(in the rows, 128 means zero)
Each path below is one point turned by a fixed rotation once a step. After each direction that follows a path, write how fast that rotation turns it, in degrees each step (0 if it stays still).
Each turn is a multiple of 5 degrees from 10 to 175, or 0.
Each row of a path follows its step; steps can be skipped.

step 0: [113 135 117 127 135 135 139 127 135 129 132 129 126 121 127 124 129 119
 135 134 133 130 126 121 130 116 138 123 126 131 119 127 123 131 130 134
 129]
step 1: [123 131 125 123 112 134 126 145 130 129 125 131 132 130 133 123 135 123
 127 129 131 124 127 132 126 134 122 127 128 135 115 117 132 127 126 114
 127]
step 2: [131 128 129 128 123 120 134 130 135 128 134 118 124 122 119 123 139 132
 124 122 124 132 127 135 132 135 132 141 117 125 126 139 129 119 121 121
 131]
step 3: [118 121 133 144 126 136 124 129 134 120 123 131 125 123 119 138 122 130
 131 128 132 130 116 121 135 127 131 132 125 139 130 137 125 123 127 135
 126]
step 4: [125 125 134 133 124 130 133 125 126 137 116 134 128 132 121 130 125 129
 139 122 122 130 124 140 119 133 122 130 134 132 131 114 126 122 135 123
 118]
step 5: [139 136 126 126 130 126 129 116 130 129 132 119 136 126 118 123 118 127
 128 122 113 128 127 122 123 117 125 131 119 127 127 124 136 125 131 123
 130]
step 6: [132 128 134 133 125 133 124 123 129 116 119 127 145 128 127 133 130 124
 125 141 130 129 142 125 123 126 128 124 132 140 131 137 133 130 126 134
 135]
step 7: [126 128 128 134 133 120 133 133 121 142 118 130 123 138 128 125 126 124
 127 143 129 130 141 137 123 128 123 134 122 120 123 132 129 129 131 137
 124]
step 8: [136 140 140 130 130 125 131 132 122 124 141 134 125 121 132 130 123 116
 130 123 129 129 125 121 134 122 122 131 124 121 115 124 129 134 130 137
 127]
step 9: [118 140 131 123 125 135 127 133 130 124 126 125 129 129 136 133 134 124
 128 116 122 135 134 126 118 139 137 125 140 129 125 132 127 132 119 136
 131]
step 10: [117 131 117 124 120 122 134 133 129 125 120 122 123 140 138 130 129 134
 122 129 123 133 118 126 126 129 121 133 116 124 129 132 121 131 136 126
 137]
Speeds:
[128 127 125 129 125 128 131 128 129 125 126 129 126 130 128 126 129 132
 132 130 127 126 129 124 126 127 130 129 130 131 128 129 126 130 124 133
 127]  115
[128 129 131 126 130 125 126 128 124 133 129 129 130 127 130 126 127 126
 127 130 127 130 133 124 128 126 126 127 129 130 127 127 124 128 127 131
 131]  40
[127 127 125 129 129 121 134 126 126 131 128 127 129 129 129 127 130 129
 127 125 126 126 128 127 128 127 127 131 126 125 128 130 128 126 129 127
 127]  135
[127 129 125 125 127 128 129 126 124 129 128 124 131 127 128 130 126 130
 130 127 126 130 125 130 126 127 128 125 129 131 122 129 127 132 127 126
 128]  80
[129 128 129 126 129 130 127 124 131 130 130 126 127 129 129 127 128 132
 130 131 128 130 126 126 127 129 131 131 123 125 125 128 127 128 133 129
 129]  140

step 0: [125 132 131 122 126 131 116 126 134 126 130 136 142 127 126 136 115 132
 123 128 128 117 120 125 138 126 128 121 120 124 131 127 130 117 133 121
 129]
step 1: [139 142 118 131 143 138 117 133 129 129 117 127 129 133 131 131 127 121
 131 136 125 130 125 126 125 134 132 129 126 130 131 125 129 120 134 124
 135]
step 2: [127 131 123 121 123 134 117 127 118 135 133 132 125 138 129 137 119 124
 123 116 129 127 124 126 124 137 133 118 139 123 131 135 133 124 132 121
 126]
step 3: [127 134 130 121 139 141 136 135 128 126 123 128 119 140 128 141 127 122
 119 129 120 127 122 123 130 123 125 131 122 122 132 132 134 123 128 136
 125]
step 4: [128 137 123 121 132 120 121 126 122 131 118 122 129 130 124 135 123 122
 127 123 123 129 128 127 126 123 133 135 140 123 128 137 124 126 117 126
 112]
step 5: [125 133 128 132 122 114 129 128 125 131 124 142 130 136 126 140 126 119
 116 134 122 121 122 128 130 119 117 131 131 126 130 131 133 120 128 131
 133]
step 6: [143 140 122 118 128 117 133 132 115 119 119 129 129 130 135 128 126 130
 124 137 126 126 131 133 128 130 137 133 126 120 133 132 122 129 128 130
 130]
step 7: [125 136 124 121 120 131 128 131 116 131 123 146 144 126 133 131 124 125
 124 122 134 128 131 121 127 117 124 120 129 124 127 130 123 128 129 127
 127]
step 8: [140 135 126 128 134 130 127 128 136 124 117 135 127 131 128 133 136 131
 118 132 125 143 137 124 132 129 124 121 124 123 135 133 119 121 132 133
 134]
step 9: [130 143 126 132 123 128 122 124 124 133 126 129 136 134 126 124 125 134
 130 120 125 128 130 126 121 133 133 113 129 115 128 134 130 128 115 137
 127]
step 10: [128 135 127 133 138 130 124 125 128 128 134 138 120 133 139 133 137 124
 118 119 121 131 125 125 121 119 125 127 127 126 129 130 125 135 126 142
 138]
Speeds:
[126 129 127 127 125 127 127 127 130 130 127 129 126 128 128 125 126 124
 129 129 130 127 128 127 124 125 131 124 127 129 127 132 128 132 127 124
 126]  145

step 0: [121 139 131 122 124 134 142 123 125 125 123 127 121 124 116 119 127 128
 123 127 120 135 122 126 126 123 126 127 129 133 128 129 126 136 134 121
 130]
step 1: [132 123 127 121 131 127 130 120 133 127 135 128 120 122 136 123 139 122
 135 125 127 116 139 126 128 119 121 131 121 125 137 127 127 125 132 126
 135]
step 2: [127 122 137 127 136 130 127 115 132 128 139 135 132 126 130 135 121 130
 130 131 139 133 128 134 128 128 123 125 141 121 119 127 132 124 125 125
 126]
step 3: [130 137 123 118 130 128 129 123 127 132 117 131 117 130 123 127 133 133
 124 124 119 128 126 130 125 134 137 125 135 125 114 127 122 127 125 127
 117]
step 4: [132 127 124 130 125 128 118 125 121 128 130 121 121 123 135 122 116 126
 122 116 124 120 141 118 126 126 127 126 119 125 128 130 131 131 129 126
 129]
step 5: [125 133 138 131 136 131 135 124 117 126 137 134 133 133 118 128 116 127
 136 130 129 132 134 131 132 118 126 135 126 132 124 120 129 131 127 125
 133]
step 6: [141 130 136 117 133 126 130 133 133 126 126 136 118 125 124 127 140 123
 128 127 124 130 120 130 137 119 130 124 126 131 128 129 121 118 122 126
 126]
step 7: [134 118 130 128 120 127 125 128 142 126 135 126 132 124 134 125 123 133
 124 127 125 128 138 130 127 133 129 117 124 116 121 130 123 131 118 133
 135]
step 8: [122 129 130 123 135 137 124 126 122 132 118 120 135 140 120 125 118 131
 130 133 118 128 126 134 120 125 120 133 134 121 121 125 125 127 125 131
 129]
step 9: [137 127 126 117 132 126 132 134 122 123 120 134 120 124 132 114 123 122
 121 130 127 127 129 123 129 128 125 137 123 135 131 130 133 122 133 135
 119]
step 10: [127 119 123 130 126 127 129 126 131 114 144 123 121 128 124 121 122 126
 128 136 139 129 130 125 134 129 134 128 124 129 125 128 125 132 124 121
 137]
Speeds:
[125 131 130 125 131 127 128 132 129 131 130 127 130 127 128 129 124 131
 129 131 128 129 129 130 126 125 130 128 131 129 130 127 128 124 130 126
 124]  120
[128 125 130 128 126 126 129 131 130 127 127 128 122 127 131 127 130 133
 127 128 124 125 129 126 131 126 128 129 130 130 129 128 128 132 128 129
 126]  125

step 0: [121 131 133 122 135 133 125 124 137 138 135 134 145 128 130 130 128 126
 120 126 125 135 127 111 131 127 130 128 123 126 128 130 134 123 119 125
 121]
step 1: [115 122 135 131 122 117 133 132 126 134 137 138 128 135 125 134 125 119
 134 128 137 131 136 124 135 134 127 115 127 132 126 128 128 127 131 125
 129]
step 2: [125 124 129 124 124 121 134 125 136 137 120 131 145 122 138 119 123 128
 127 128 132 130 131 132 135 129 135 131 118 133 137 123 128 124 123 129
 124]
step 3: [115 139 137 127 119 128 141 119 127 123 126 133 122 128 134 120 130 126
 127 133 139 126 134 122 134 128 123 128 129 130 122 126 130 126 124 120
 135]
step 4: [135 129 124 133 126 128 139 123 124 138 134 138 134 112 122 117 125 133
 128 128 129 126 135 137 134 131 120 127 123 125 137 124 127 129 131 128
 135]
step 5: [129 138 133 117 131 127 133 135 133 123 128 132 133 118 125 126 139 125
 127 131 134 115 126 122 133 127 117 133 120 125 116 127 124 129 120 130
 130]
step 6: [137 128 137 127 134 125 134 136 127 133 148 126 126 123 128 116 130 124
 127 124 130 129 136 121 132 126 125 126 135 123 132 127 130 124 139 132
 132]
step 7: [131 130 129 130 121 126 129 134 129 133 127 120 133 126 122 123 134 118
 143 125 127 125 131 124 130 128 123 136 117 132 118 124 125 123 127 141
 116]
step 8: [131 136 139 134 129 127 125 136 132 127 132 123 124 126 132 117 123 126
 137 138 128 121 139 120 131 129 143 135 133 122 131 129 129 125 124 124
 129]
step 9: [122 137 123 133 121 137 137 118 126 138 134 125 129 133 125 128 128 124
 132 127 119 119 133 134 135 135 133 135 128 124 123 135 124 120 132 139
 124]
step 10: [137 127 137 123 128 138 122 127 127 121 128 130 128 120 125 137 127 128
 128 138 133 116 142 128 130 141 136 129 122 130 133 133 128 126 121 131
 125]
Speeds:
[127 122 130 130 127 129 129 133 128 129 128 128 126 127 130 127 128 130
 128 129 123 129 130 130 130 131 128 126 130 125 128 126 129 128 129 127
 132]  155
[130 125 131 122 130 126 128 131 125 131 129 126 129 129 129 129 132 126
 128 129 129 130 127 129 128 127 129 125 126 133 127 130 129 125 130 127
 127]  70

step 0: [129 131 129 126 121 134 129 113 133 140 141 131 132 128 134 135 121 120
 125 133 133 113 131 133 120 125 135 129 129 120 123 126 128 127 120 134
 133]
step 1: [137 126 123 134 128 125 122 129 127 136 133 125 134 122 136 131 124 132
 128 126 121 126 147 130 125 125 120 136 125 124 119 119 120 137 116 130
 133]
step 2: [132 128 123 135 137 125 124 129 126 135 126 135 128 136 138 131 115 143
 121 117 124 126 138 123 130 122 119 126 133 133 125 129 127 120 138 131
 129]
step 3: [132 133 131 127 126 125 136 128 137 128 132 134 133 129 134 139 120 125
 114 126 119 121 129 134 127 121 129 126 130 113 134 132 128 119 140 136
 122]
step 4: [130 133 135 130 123 122 141 133 129 122 136 126 129 122 139 129 132 135
 123 121 120 131 129 137 133 130 127 135 119 121 134 112 126 135 127 133
 125]
step 5: [122 137 129 132 129 136 130 131 123 123 127 140 122 133 139 128 123 138
 139 123 123 130 123 124 131 128 115 131 128 133 133 113 137 130 130 132
 120]
step 6: [130 130 127 120 124 139 130 131 129 126 113 136 130 126 132 136 125 130
 131 139 128 120 116 129 124 127 117 127 131 117 138 124 134 126 137 131
 129]
step 7: [131 124 133 116 134 137 137 133 127 126 126 121 136 123 136 135 132 128
 123 135 129 125 123 135 127 135 132 126 133 133 136 113 120 139 128 122
 137]
step 8: [127 127 133 137 131 141 126 132 124 129 127 127 128 138 136 137 132 118
 130 124 129 128 132 129 129 135 126 128 141 146 133 122 131 137 121 131
 126]
step 9: [136 125 127 136 114 142 126 135 133 137 118 121 132 134 127 131 135 127
 129 136 127 126 130 120 119 133 123 127 132 133 130 131 127 119 133 138
 124]
step 10: [133 120 128 125 124 147 132 131 137 123 135 111 137 125 126 128 128 139
 124 128 125 126 132 132 128 132 135 119 126 129 120 128 124 121 134 124
 126]
Speeds:
[127 124 127 128 126 128 126 130 127 129 126 128 127 125 127 126 128 130
 130 129 128 129 127 128 128 123 122 128 133 130 126 127 127 122 131 128
 127]  100

step 0: [135 137 126 116 133 132 133 129 126 137 119 129 137 133 132 125 127 120
 128 136 132 126 134 117 143 128 136 132 131 131 131 122 137 120 129 130
 130]
step 1: [127 130 136 132 120 136 135 125 121 138 123 132 110 128 127 123 124 130
 133 114 133 122 130 131 136 135 123 126 125 125 126 122 124 126 131 131
 133]
step 2: [124 128 127 125 141 132 121 122 132 139 127 120 118 125 124 121 134 121
 127 136 129 133 137 121 127 129 122 121 121 129 120 127 135 122 123 122
 116]
step 3: [125 140 136 128 123 141 134 128 126 128 126 139 132 127 129 134 136 116
 124 129 133 132 131 135 132 127 130 122 126 114 138 119 125 130 128 125
 121]
step 4: [132 122 129 123 141 140 126 115 125 136 123 119 128 122 127 128 119 132
 123 126 128 125 126 137 133 121 131 132 131 115 122 125 135 123 134 129
 132]
step 5: [128 126 130 123 124 135 139 124 128 133 123 131 125 139 128 127 133 128
 118 128 119 138 129 119 138 138 123 119 133 134 129 120 139 131 134 125
 131]
step 6: [128 134 130 133 136 135 128 120 120 127 132 129 118 117 134 132 124 129
 144 122 133 132 133 128 132 134 132 130 125 130 130 114 132 126 128 118
 125]
step 7: [126 128 126 116 131 142 130 128 122 138 130 137 129 133 126 127 140 126
 127 127 127 132 128 123 129 114 130 125 118 131 116 123 127 120 133 136
 121]
step 8: [134 134 135 136 133 141 128 122 128 129 123 129 124 141 127 126 127 131
 123 134 142 118 133 129 130 129 134 119 127 124 141 123 130 123 131 121
 133]
step 9: [126 129 119 122 130 137 134 118 131 140 128 124 125 121 138 117 128 129
 128 128 117 125 133 141 127 134 118 125 120 126 129 119 132 129 131 135
 129]
step 10: [126 127 124 138 128 131 131 123 126 129 129 121 127 127 119 135 143 123
 127 121 127 127 133 115 134 126 130 114 130 118 128 119 137 132 135 124
 121]
Speeds:
[126 128 128 127 129 125 126 128 131 129 127 130 132 133 126 128 132 127
 128 127 126 129 132 125 130 125 127 126 131 128 128 127 130 127 125 129
 129]  145

step 0: [124 145 136 128 114 123 120 120 118 136 131 117 121 129 123 131 137 126
 128 130 119 130 124 133 124 134 132 134 131 128 130 127 128 125 129 133
 140]
step 1: [123 130 132 128 130 141 118 124 128 136 132 117 129 129 128 121 132 138
 140 127 138 143 121 122 130 123 128 127 120 136 133 123 130 128 121 125
 133]
step 2: [135 135 124 130 135 125 129 121 121 123 119 126 114 115 124 127 137 127
 133 137 128 136 118 131 130 128 141 125 128 122 140 122 133 127 128 125
 131]
step 3: [124 132 131 126 124 120 126 121 118 129 132 112 123 129 131 127 137 133
 137 121 119 129 111 133 124 134 130 138 128 138 128 133 120 130 129 125
 129]
step 4: [120 135 133 126 136 129 116 128 123 130 134 118 123 125 124 124 129 129
 131 121 137 144 125 114 119 129 129 121 128 124 133 127 131 125 127 118
 138]
step 5: [129 137 121 129 130 120 131 123 128 135 125 128 123 117 115 125 132 133
 133 130 127 136 114 132 135 133 142 116 127 135 131 125 130 136 121 132
 130]
step 6: [129 128 132 130 128 122 121 133 118 123 133 114 131 121 122 135 139 127
 133 125 127 134 110 130 124 132 124 140 124 129 135 125 123 122 126 137
 131]
step 7: [125 130 135 131 128 125 133 119 120 131 136 115 118 135 120 124 124 122
 129 121 128 146 128 120 121 124 134 121 124 135 136 120 132 127 127 122
 132]
step 8: [128 135 135 130 130 130 124 118 127 134 128 121 131 110 119 125 135 133
 133 134 121 126 118 131 127 131 131 117 135 130 127 117 126 131 117 127
 138]
step 9: [134 126 131 130 123 127 113 125 123 136 134 121 119 120 123 133 132 124
 128 125 128 138 116 127 138 124 132 142 118 134 138 130 125 125 126 130
 132]
step 10: [121 141 134 132 129 133 135 121 117 128 121 116 119 130 126 125 135 124
 134 132 132 144 131 128 122 137 130 127 119 134 131 120 129 127 131 130
 136]
Speeds:
[125 126 126 129 127 128 124 129 130 131 124 128 132 131 126 130 130 128
 130 128 121 129 127 130 128 128 127 129 131 128 130 131 127 125 127 128
 128]  130
[126 125 127 125 129 128 125 124 126 130 134 128 129 129 129 131 127 131
 127 129 132 125 127 128 125 127 127 132 126 127 129 130 126 127 126 130
 127]  130

step 0: [136 128 129 132 125 128 138 127 115 120 121 138 127 128 129 134 137 136
 136 135 124 124 119 130 139 116 118 130 129 126 115 130 133 124 132 110
 130]
step 1: [134 124 130 132 138 130 130 136 128 143 134 123 119 137 127 128 128 127
 145 136 131 131 126 132 128 120 131 131 123 127 127 126 127 118 149 117
 122]
step 2: [145 122 126 138 126 128 124 127 122 124 116 126 127 128 133 135 126 134
 134 135 123 133 123 143 143 127 127 125 134 126 142 117 124 128 137 122
 129]
step 3: [146 128 126 126 131 126 133 130 124 137 126 131 132 130 110 131 128 130
 127 138 130 130 133 118 133 124 119 125 121 128 130 118 119 111 128 113
 129]
step 4: [133 132 135 125 131 139 116 135 133 133 118 128 119 124 131 137 118 126
 133 142 138 134 121 124 138 118 123 136 137 131 130 127 115 127 135 125
 127]
step 5: [134 126 128 132 126 131 123 131 132 131 132 139 130 124 123 151 127 133
 125 128 124 132 138 140 136 127 113 132 125 138 136 129 128 114 136 125
 126]
step 6: [135 129 123 134 132 142 126 143 128 128 120 125 127 128 119 123 123 124
 129 135 149 136 129 128 138 127 119 124 120 139 134 132 136 120 124 127
 128]
step 7: [127 133 122 131 119 138 133 143 126 117 130 137 122 130 132 139 120 140
 120 131 134 130 122 130 132 119 119 129 137 132 121 114 128 117 131 131
 121]
step 8: [131 117 129 130 134 129 136 141 126 134 120 133 135 128 132 132 128 139
 132 124 135 133 125 123 134 124 115 141 117 129 126 139 137 118 135 130
 115]
step 9: [128 117 127 139 124 123 135 132 125 129 127 129 124 134 139 128 117 119
 132 133 141 129 126 128 137 130 125 126 130 143 131 111 138 124 143 131
 123]
step 10: [140 128 127 138 126 126 132 134 118 121 121 143 128 135 132 136 122 141
 138 131 126 131 122 116 124 134 126 124 120 127 140 123 128 119 122 130
 118]
Speeds:
[130 127 129 129 133 127 128 126 127 130 130 129 129 128 124 125 132 128
 126 127 132 128 130 124 127 127 123 128 127 127 128 130 131 129 130 127
 129]  140
[131 131 126 130 123 128 128 126 127 127 127 126 130 130 128 131 131 129
 129 129 124 126 131 125 129 129 127 129 125 128 125 132 128 125 128 130
 126]  145
[132 129 125 132 127 125 127 131 127 126 129 128 126 131 127 125 130 129
 126 129 129 129 129 131 127 133 130 126 128 129 132 127 128 127 126 130
 132]  95

step 0: [124 122 119 133 121 124 122 135 129 134 132 122 127 133 123 124 109 127
 119 119 132 136 120 135 129 122 117 126 130 121 114 117 127 123 141 134
 128]
step 1: [128 124 116 134 121 127 131 124 134 134 123 127 117 128 125 134 121 124
 119 136 118 111 131 136 120 132 116 127 121 122 122 126 123 143 137 127
 132]
step 2: [132 116 118 118 135 120 120 129 141 143 126 137 120 131 131 136 127 119
 124 133 134 128 133 136 122 134 126 130 123 124 146 128 119 125 123 125
 125]
step 3: [125 112 122 123 124 124 138 130 128 126 132 135 130 134 121 123 135 117
 116 119 133 131 129 127 133 138 124 129 113 136 137 132 136 124 117 130
 141]
step 4: [133 125 115 128 130 127 135 134 137 118 121 135 129 131 115 123 141 133
 110 126 143 130 123 130 138 125 132 132 136 123 119 129 132 126 131 134
 125]
step 5: [138 122 120 112 127 147 128 132 129 130 123 124 125 117 116 125 125 131
 121 135 121 121 125 127 138 132 129 122 140 132 127 120 130 127 136 134
 134]
step 6: [141 120 126 128 122 126 119 137 120 141 132 127 122 124 125 119 116 133
 115 134 122 127 112 133 123 125 129 118 125 134 132 127 128 126 125 129
 113]
step 7: [137 120 132 135 112 120 135 133 127 134 132 138 125 123 116 132 123 119
 131 139 132 121 134 136 125 125 118 124 120 130 123 128 138 122 131 114
 126]
step 8: [128 124 126 127 129 103 128 122 138 128 116 127 124 127 111 129 124 116
 131 126 130 125 128 135 132 120 130 122 128 116 135 127 130 121 133 135
 132]
step 9: [127 117 127 118 137 120 132 125 127 124 133 128 121 134 119 126 132 117
 125 122 125 115 123 145 131 132 131 127 135 137 124 135 115 134 128 131
 142]
step 10: [137 122 111 121 125 128 126 129 138 131 129 138 131 139 140 129 126 134
 122 121 125 121 125 141 140 122 140 132 129 138 123 133 129 121 123 126
 127]
Speeds:
[127 130 127 126 126 132 131 128 130 124 130 128 131 128 128 124 127 130
 127 124 128 127 126 132 128 128 131 128 129 127 127 126 123 125 130 129
 129]  70
[128 129 125 129 125 128 124 131 129 127 130 126 131 125 127 132 127 130
 130 130 125 129 123 127 126 131 125 125 128 128 125 128 128 127 130 127
 126]  60
